In the rows, zero is written as 128.
Rotation paths and how fast each direction turns (degrees a step):
Each turn is a multiple of 5 degrees from 10 to 175, or 0.
Each row of a path follows its step; steps can be skipped.
path 1
step 6: [125 130 126 123 140 126 130 127 134 115 131 135 121 121 143 122 133 120
 128 140 124 115 125 129 117 131 124 123 131 122 120 124 123 128 134 127
 135 132 131 136 119 131 119 138 126 128 135]
step 14: [125 138 128 125 130 131 127 136 128 116 123 123 123 134 127 126 126 123
 130 129 125 129 116 109 120 138 124 118 134 127 131 133 131 127 125 135
 131 143 123 120 116 129 128 126 126 138 124]
step 16: [125 138 130 136 134 128 130 124 127 123 123 134 122 119 136 143 121 126
 134 131 123 131 108 121 124 134 131 122 115 128 127 138 124 132 119 121
 129 132 129 130 126 134 131 133 131 124 121]
step 18: [128 141 131 131 137 116 125 126 133 125 131 130 135 121 144 124 128 115
 129 124 126 121 129 123 142 136 127 134 117 136 126 133 133 124 122 129
 136 129 128 126 133 137 130 137 136 126 122]
step 23: [114 117 132 130 134 125 121 117 134 128 128 124 130 135 137 125 132 126
 135 133 130 126 121 116 118 125 121 115 125 137 128 137 125 124 142 132
 138 130 131 124 122 135 131 130 132 132 126]
step 26: [112 137 127 120 130 136 126 121 138 118 122 131 123 126 135 123 136 120
 129 134 134 117 121 135 122 127 127 124 119 133 133 134 127 120 139 130
 141 133 126 126 124 127 132 130 124 122 131]
step 27: [128 129 136 126 124 131 124 135 123 126 123 122 121 118 131 127 132 120
 135 125 116 122 125 124 133 141 129 137 130 121 140 128 120 122 122 125
 139 144 129 124 127 140 122 136 134 131 134]
step 29: [129 137 135 126 130 134 124 120 134 123 127 125 130 123 127 123 127 116
 127 137 127 121 121 128 128 124 137 120 123 129 139 149 114 127 136 134
 126 134 125 131 123 141 124 134 131 129 129]
step 32: [116 148 127 131 131 124 125 132 137 119 135 129 119 126 134 124 118 128
 131 131 131 122 116 122 124 124 131 116 127 130 128 138 128 127 126 133
 125 132 125 123 126 139 125 131 127 139 137]
Directions:
[129 132 124 129 129 131 132 127 126 126 128 130 127 127 129 128 128 127
 126 125 132 125 127 124 129 127 129 131 128 128 124 129 128 128 127 128
 129 128 128 126 127 126 130 127 127 126 127] : 175
[128 130 125 128 127 124 128 128 128 129 127 127 129 129 131 126 124 126
 126 132 129 125 126 129 128 127 127 131 129 127 132 126 127 127 127 127
 124 126 129 131 128 127 131 126 129 129 127] : 110
[128 127 130 127 129 128 129 127 128 130 128 129 131 129 133 129 125 128
 125 127 125 130 128 130 128 127 127 129 127 130 129 132 131 127 131 129
 130 129 128 128 125 126 130 127 129 123 130] : 140
[128 128 127 128 132 127 130 127 126 129 129 127 129 128 127 130 129 126
 126 128 127 131 126 129 126 131 125 129 131 129 129 125 127 128 129 126
 125 129 128 126 123 124 125 129 126 129 126] : 130
[128 130 131 127 131 126 127 127 128 129 127 128 126 130 128 128 131 129
 127 131 130 129 128 128 129 131 132 126 125 130 128 128 125 127 129 128
 130 124 128 129 127 126 131 130 126 125 124] : 140
path 2
step 0: [128 136 130 132 127 126 131 122 123 114 128 130 128 142 119 140 118 124
 127 123 130 133 131 127 119 129 139 122 125 129 127 126 130 115 130 133
 137 115 127 129 126 124 129 133 135 128 122]
step 1: [142 119 130 130 116 132 118 129 128 125 134 128 123 123 134 122 123 118
 130 126 133 123 132 128 117 136 124 135 132 125 124 121 135 129 130 131
 121 124 119 128 131 130 137 130 139 132 116]
step 5: [128 125 132 138 134 123 128 129 134 116 126 121 131 132 140 127 143 114
 118 133 125 119 130 136 136 127 130 121 127 128 123 130 130 128 127 127
 131 135 127 125 131 116 134 131 129 132 121]
step 6: [132 127 130 131 130 116 137 131 127 121 124 126 121 123 130 126 126 126
 126 126 140 134 126 124 133 133 131 138 125 127 122 131 120 136 127 121
 139 118 126 127 122 124 116 128 122 122 112]
step 7: [130 126 115 118 125 123 125 131 127 127 127 126 113 125 130 116 117 126
 121 128 140 130 121 134 123 121 132 124 121 132 134 132 128 122 137 127
 118 127 129 125 115 132 133 131 129 130 133]
step 8: [137 136 124 133 132 132 137 116 124 122 123 127 137 133 128 126 124 130
 124 133 130 129 131 138 125 121 126 117 127 126 136 119 130 122 134 133
 129 120 128 139 128 124 131 113 134 137 127]
step 16: [142 139 131 128 129 135 127 129 128 117 116 131 135 132 134 136 122 127
 135 141 127 123 114 127 126 132 130 120 124 129 134 131 127 124 124 128
 122 123 130 129 132 118 130 128 139 130 123]
step 18: [138 125 112 131 130 133 125 126 126 117 133 125 129 127 136 129 130 130
 126 128 127 138 132 131 126 130 122 144 129 129 125 133 138 137 138 118
 123 128 129 133 122 134 124 133 117 126 132]
step 28: [139 131 129 141 124 133 134 122 122 141 122 131 129 129 133 125 135 121
 122 129 129 131 126 129 134 126 119 117 128 133 137 127 128 124 142 134
 128 127 129 140 128 127 123 127 132 141 124]
Directions:
[129 126 125 128 123 126 127 128 127 128 129 129 130 128 125 128 126 127
 131 129 129 128 126 125 127 124 127 124 127 127 126 131 126 126 126 125
 130 126 127 125 128 127 127 130 129 125 128] : 110
[132 130 130 127 125 130 126 128 126 127 128 126 129 128 127 127 128 129
 127 130 127 125 132 126 130 130 130 126 122 127 127 126 129 126 127 129
 128 130 124 128 128 126 129 126 128 127 128] : 95
[129 127 124 130 128 129 127 128 130 126 129 127 131 126 127 126 129 127
 126 130 125 127 131 128 129 127 125 127 129 133 126 127 124 128 127 128
 127 127 130 131 130 128 126 127 125 131 126] : 110
[126 125 128 129 130 127 128 128 127 125 127 128 128 127 127 124 129 127
 133 132 126 128 129 131 124 131 127 127 127 127 129 130 127 129 128 127
 130 130 126 130 131 129 129 126 131 127 127] : 100
[130 128 126 134 129 130 127 123 131 131 127 131 128 129 125 126 127 129
 129 129 128 129 127 129 124 130 130 130 129 127 128 126 127 128 131 129
 129 129 127 126 127 127 128 131 127 128 129] : 40
[128 126 127 129 126 128 126 129 126 128 130 130 128 131 126 131 129 127
 126 129 126 126 124 131 129 129 127 127 130 125 131 126 130 125 126 129
 129 128 127 130 130 125 128 127 129 131 125] : 90
[129 128 128 127 130 132 130 129 128 124 128 129 130 129 125 127 131 128
 126 129 128 126 125 130 128 129 130 125 129 129 127 128 129 129 127 126
 127 128 132 125 126 125 132 126 129 128 131] : 130
path 3
step 0: [124 129 128 129 116 135 134 120 138 127 130 136 123 132 123 130 129 129
 132 131 139 132 131 130 138 129 142 129 131 132 121 125 131 119 133 121
 133 118 125 131 125 127 125 138 132 124 134]
step 2: [124 118 132 127 119 134 121 130 124 126 120 134 127 129 120 129 126 134
 126 121 133 120 129 126 126 122 137 130 123 132 131 117 134 131 125 115
 119 129 125 139 121 132 138 127 132 132 130]
step 8: [125 122 143 133 119 133 127 126 121 126 123 133 125 128 126 126 128 133
 123 120 130 133 128 122 134 132 140 131 130 127 117 122 132 136 122 118
 123 134 126 134 125 138 131 125 134 131 135]
step 14: [125 127 126 128 122 131 126 131 130 131 114 128 132 132 130 121 130 138
 130 126 131 126 128 119 128 125 137 133 127 128 121 123 137 137 122 122
 117 140 120 138 124 136 135 123 128 128 130]
step 17: [132 118 122 123 119 126 133 119 129 136 123 134 128 135 129 127 128 121
 136 120 133 121 126 131 129 124 134 137 134 129 125 124 141 125 125 127
 129 124 117 132 128 121 129 131 139 119 127]
step 22: [132 123 122 125 123 134 128 118 144 131 133 131 129 133 128 118 129 130
 143 130 128 126 127 134 130 126 140 128 128 126 132 126 130 124 127 124
 124 131 119 132 118 126 131 132 131 116 132]
step 27: [128 127 130 129 119 122 134 122 138 135 133 133 133 126 137 118 126 130
 133 123 122 127 130 125 135 127 142 129 130 126 120 130 136 121 131 121
 129 134 126 138 127 137 125 130 136 121 135]
step 30: [125 123 128 134 115 132 128 133 133 130 123 134 124 132 122 137 124 134
 135 135 135 133 131 130 136 133 135 122 128 132 118 122 137 136 121 120
 122 129 118 136 132 127 123 133 135 126 130]
step 31: [123 122 138 131 117 137 123 129 130 124 120 135 133 131 124 128 127 135
 123 126 129 132 128 127 139 133 142 131 122 129 122 121 126 134 127 125
 124 139 137 134 127 130 124 136 127 120 132]
Directions:
[127 132 128 127 131 130 131 126 127 125 125 130 125 125 126 127 127 128
 128 126 128 129 128 126 128 129 128 130 129 127 123 127 125 129 129 131
 128 128 130 126 126 129 127 127 126 126 131] : 140
[126 126 129 128 130 128 125 130 126 129 128 127 125 128 124 130 127 126
 132 127 128 125 129 129 129 127 126 127 131 126 127 127 129 129 125 125
 129 123 127 127 125 127 129 128 129 130 129] : 65
[125 129 124 130 128 127 129 129 127 127 125 127 128 131 126 127 126 126
 129 129 126 132 129 129 129 128 129 129 131 128 125 129 131 124 131 130
 128 127 125 131 130 128 127 129 128 130 125] : 110
[126 127 129 127 127 130 130 125 127 129 127 125 128 132 130 124 129 129
 128 126 129 131 128 125 125 129 125 130 129 125 128 131 129 129 124 128
 128 128 127 125 129 125 132 129 128 129 128] : 10
[129 127 128 127 126 129 127 129 131 129 124 128 131 126 126 127 126 126
 130 127 127 124 125 130 125 132 128 127 129 126 128 127 130 130 128 132
 130 129 128 129 131 125 127 129 124 129 128] : 135
path 4
step 0: [128 126 131 125 126 127 123 116 122 135 129 123 131 133 130 121 121 135
 119 128 130 134 112 121 117 127 129 120 143 136 129 132 122 127 118 128
 134 133 119 133 128 138 126 136 124 130 139]
step 1: [135 126 116 128 126 130 132 122 137 129 125 120 136 120 135 128 121 127
 129 127 116 129 127 136 132 133 128 132 135 127 126 133 121 110 111 130
 132 133 137 133 128 128 124 134 117 135 133]
step 9: [134 137 123 138 122 124 130 138 137 132 129 129 134 138 128 125 131 122
 141 119 129 129 131 135 135 132 126 123 126 128 129 134 113 126 137 136
 137 135 116 136 137 134 117 134 131 126 126]
step 14: [137 125 129 130 129 139 125 129 126 126 141 141 132 126 135 121 120 125
 120 129 119 123 121 128 127 132 111 131 128 126 122 131 124 134 122 134
 128 124 119 123 129 129 130 129 117 139 112]
step 15: [126 139 131 134 124 131 132 123 133 131 132 123 149 120 136 128 126 134
 137 124 128 133 125 133 128 128 117 131 126 126 126 129 115 139 134 128
 115 125 120 128 128 130 121 116 119 126 131]
step 16: [125 124 133 128 123 133 130 138 127 126 114 127 125 117 136 129 120 141
 132 124 120 132 132 132 126 132 128 124 144 140 127 134 123 133 133 130
 118 128 122 116 134 134 128 130 137 123 137]
step 18: [127 132 122 126 119 127 118 119 126 134 129 120 129 125 120 130 132 130
 128 127 125 122 127 143 123 126 123 120 136 112 128 124 120 134 133 126
 134 135 137 127 113 130 136 119 124 119 135]
step 21: [126 141 122 127 118 111 138 121 112 136 124 132 132 127 132 124 125 132
 125 134 128 131 131 135 123 132 122 136 121 117 121 138 127 130 126 124
 122 129 125 119 132 124 125 130 119 122 129]
step 26: [130 126 127 137 126 128 127 115 129 138 114 125 142 131 136 143 133 120
 133 126 122 125 131 118 132 129 126 123 137 131 134 130 128 137 116 128
 135 129 124 133 122 131 130 126 114 131 133]
Directions:
[129 127 130 128 125 130 125 130 130 129 130 127 126 127 130 126 132 130
 131 126 132 128 127 131 129 130 126 128 129 128 125 129 130 127 131 129
 129 126 128 126 130 129 126 128 124 130 128] : 10
[130 127 130 131 127 130 127 129 128 130 126 129 128 130 126 129 126 129
 130 128 130 126 130 129 127 125 128 127 132 130 129 126 125 127 129 129
 128 133 130 130 127 129 127 130 125 127 132] : 40
[127 128 127 128 125 129 131 132 128 124 129 125 127 129 126 127 127 127
 128 126 128 129 126 126 124 127 128 131 131 128 128 130 130 128 127 130
 129 133 126 128 130 127 131 128 127 130 125] : 135
[124 129 129 130 126 131 126 127 125 127 130 126 127 126 127 126 125 127
 130 125 127 127 126 125 132 127 130 125 126 129 128 125 128 128 129 124
 126 127 126 128 126 126 128 127 126 129 129] : 90
path 5
step 0: [137 132 135 135 131 126 145 127 124 127 133 122 122 130 128 132 117 132
 132 141 122 135 132 120 130 126 118 128 128 119 120 134 124 122 115 124
 128 116 121 123 120 142 125 119 126 135 121]
step 4: [136 137 129 134 117 119 128 135 132 114 119 114 128 132 121 133 125 127
 126 127 136 129 129 111 131 130 129 132 133 131 134 127 122 130 129 124
 115 130 118 118 133 134 143 126 122 128 129]
step 5: [131 131 131 131 133 128 116 133 122 122 128 132 127 124 119 121 108 135
 129 129 127 138 126 125 118 126 119 134 136 120 132 126 133 134 124 117
 128 126 129 132 123 132 141 132 146 133 122]
step 6: [131 142 131 144 130 117 127 126 126 132 127 133 125 141 130 136 125 133
 132 129 124 125 125 120 117 121 128 140 120 123 121 127 112 127 133 127
 136 121 138 136 119 126 134 128 120 124 128]
step 13: [144 139 125 130 124 129 132 122 137 116 126 131 127 141 129 139 125 125
 123 127 129 134 140 131 120 128 130 144 130 135 128 121 129 130 120 118
 121 123 131 125 136 129 139 120 127 132 121]
step 14: [126 133 123 133 136 137 126 127 129 122 123 123 131 141 123 120 121 143
 127 134 129 133 131 129 119 134 107 125 131 131 128 135 128 124 135 115
 135 119 133 128 120 137 123 131 133 139 123]
step 19: [127 132 134 120 122 129 122 137 129 119 120 141 126 135 128 131 129 127
 129 129 118 130 126 123 118 133 125 128 113 130 126 115 130 122 127 114
 138 128 132 126 128 139 138 126 143 124 135]
step 20: [126 142 134 137 118 119 141 128 122 127 134 128 122 146 123 122 126 126
 124 137 120 122 130 128 131 135 116 125 130 126 126 127 125 139 118 125
 135 128 137 124 128 133 134 124 120 131 116]
step 23: [132 140 128 135 138 129 131 136 126 127 132 127 128 130 130 122 131 134
 131 147 134 135 122 125 121 131 124 132 135 117 126 122 127 125 140 125
 124 128 135 134 107 134 133 134 141 129 125]
Directions:
[127 130 130 127 132 131 125 126 128 128 128 131 130 130 128 129 129 128
 131 130 129 127 126 128 128 129 130 129 129 125 127 130 126 129 133 123
 132 127 129 128 130 127 127 130 129 127 129] : 85
[127 130 128 128 130 127 129 129 131 126 126 126 128 130 130 125 128 128
 125 131 134 126 129 129 127 129 128 124 128 127 127 130 126 129 125 126
 125 131 130 126 128 128 126 125 128 129 128] : 110
[128 126 129 126 126 127 127 129 129 131 127 128 132 129 129 130 129 127
 124 127 132 127 127 129 129 127 126 130 123 126 130 128 127 127 128 127
 128 125 129 130 127 127 132 126 128 128 132] : 160
[126 127 126 129 129 129 126 125 124 125 128 128 131 125 126 126 130 128
 127 128 128 127 132 129 125 126 129 130 126 128 127 126 124 132 127 127
 128 126 129 128 127 124 128 127 126 129 125] : 95
[126 125 128 127 129 126 130 130 127 126 129 129 130 126 127 128 127 128
 129 129 127 128 121 128 129 132 130 131 126 126 129 126 128 129 128 127
 124 130 132 126 129 129 129 128 130 130 126] : 100
[128 127 133 126 125 127 127 127 129 127 127 126 129 127 127 127 129 131
 126 127 130 130 129 130 130 127 131 132 132 127 125 126 127 129 129 130
 129 128 129 127 129 132 125 127 128 130 129] : 80
[124 126 128 134 128 128 126 129 125 130 130 126 129 131 128 132 129 126
 130 128 128 131 130 129 129 127 130 126 130 125 128 127 128 125 128 127
 128 130 129 128 126 129 128 127 125 131 128] : 125
path 6
step 1: [116 132 140 116 130 127 131 133 110 126 137 123 131 117 127 130 124 121
 128 132 125 115 126 129 120 124 125 132 143 132 128 136 134 125 126 126
 126 132 123 131 121 131 128 135 126 131 128]
step 2: [126 107 127 129 128 123 137 127 129 129 124 129 125 133 130 135 128 133
 124 131 130 121 139 131 124 132 121 139 133 119 120 119 136 134 128 118
 141 123 125 132 139 122 129 126 131 123 129]
step 4: [131 134 126 124 127 127 134 139 123 131 122 126 126 124 127 122 126 123
 115 130 132 125 120 143 124 134 122 128 140 124 138 138 121 119 123 132
 125 129 135 123 130 129 139 134 133 118 123]
step 14: [131 125 131 133 131 132 132 139 128 137 124 129 128 131 122 136 132 145
 113 130 130 134 131 133 120 129 127 137 134 132 124 112 129 120 128 132
 124 126 133 124 127 122 142 128 127 128 126]
step 15: [129 129 132 124 129 115 142 131 121 118 127 129 132 140 129 121 123 124
 131 122 126 132 126 132 123 129 125 136 124 120 133 135 118 138 131 130
 116 132 131 133 124 130 139 132 119 136 134]
step 21: [124 121 131 121 126 115 126 126 128 140 137 127 134 125 137 126 134 131
 112 133 124 124 135 127 113 116 132 136 119 128 120 118 126 127 124 128
 133 136 128 130 126 125 134 125 122 130 130]
step 22: [127 131 133 114 126 129 147 133 128 119 122 121 134 129 125 140 123 120
 122 122 129 117 124 129 133 125 129 130 131 128 132 124 134 130 127 122
 123 126 120 137 132 127 125 131 113 133 122]
step 29: [115 141 124 118 118 127 134 131 138 118 124 130 137 122 126 128 131 113
 127 125 126 136 130 132 126 132 124 128 141 136 125 122 119 124 125 129
 124 134 131 125 134 128 126 126 119 133 126]
step 30: [133 119 130 119 133 117 132 130 124 134 131 128 127 124 125 132 128 126
 133 130 126 133 126 129 119 132 120 125 127 136 119 131 129 116 129 131
 137 122 111 125 122 132 143 134 131 118 123]
Directions:
[130 127 129 128 132 130 129 124 126 126 127 127 131 128 123 128 127 126
 125 126 128 129 130 129 129 126 123 125 127 127 128 129 130 127 130 129
 129 130 129 128 131 127 130 130 129 127 129] : 140
[127 126 130 125 131 128 127 128 127 126 133 128 130 128 130 129 128 127
 126 129 127 127 127 128 131 127 131 128 126 123 130 127 129 126 126 125
 127 127 126 128 129 128 126 126 130 131 130] : 70
[129 130 129 128 128 130 125 127 125 132 130 126 128 130 129 132 129 129
 129 128 127 131 130 129 126 129 125 129 125 129 126 129 129 128 125 126
 124 130 129 129 128 128 126 127 127 131 124] : 155
[128 129 129 127 127 130 126 128 124 130 125 130 127 125 127 128 127 126
 128 129 129 125 122 127 130 126 129 129 127 125 128 129 129 130 127 129
 130 128 128 127 130 127 131 128 126 130 122] : 120
[125 130 127 128 131 129 128 127 128 124 128 131 125 129 128 127 131 130
 127 131 128 125 131 129 128 126 125 131 126 129 127 127 126 127 127 131
 129 129 127 128 129 126 124 125 127 127 128] : 95
[132 131 128 125 128 128 127 128 131 128 125 124 127 127 128 128 127 128
 125 129 124 129 128 125 127 125 129 130 128 127 129 125 127 126 127 129
 127 129 132 127 129 126 129 124 128 129 129] : 100
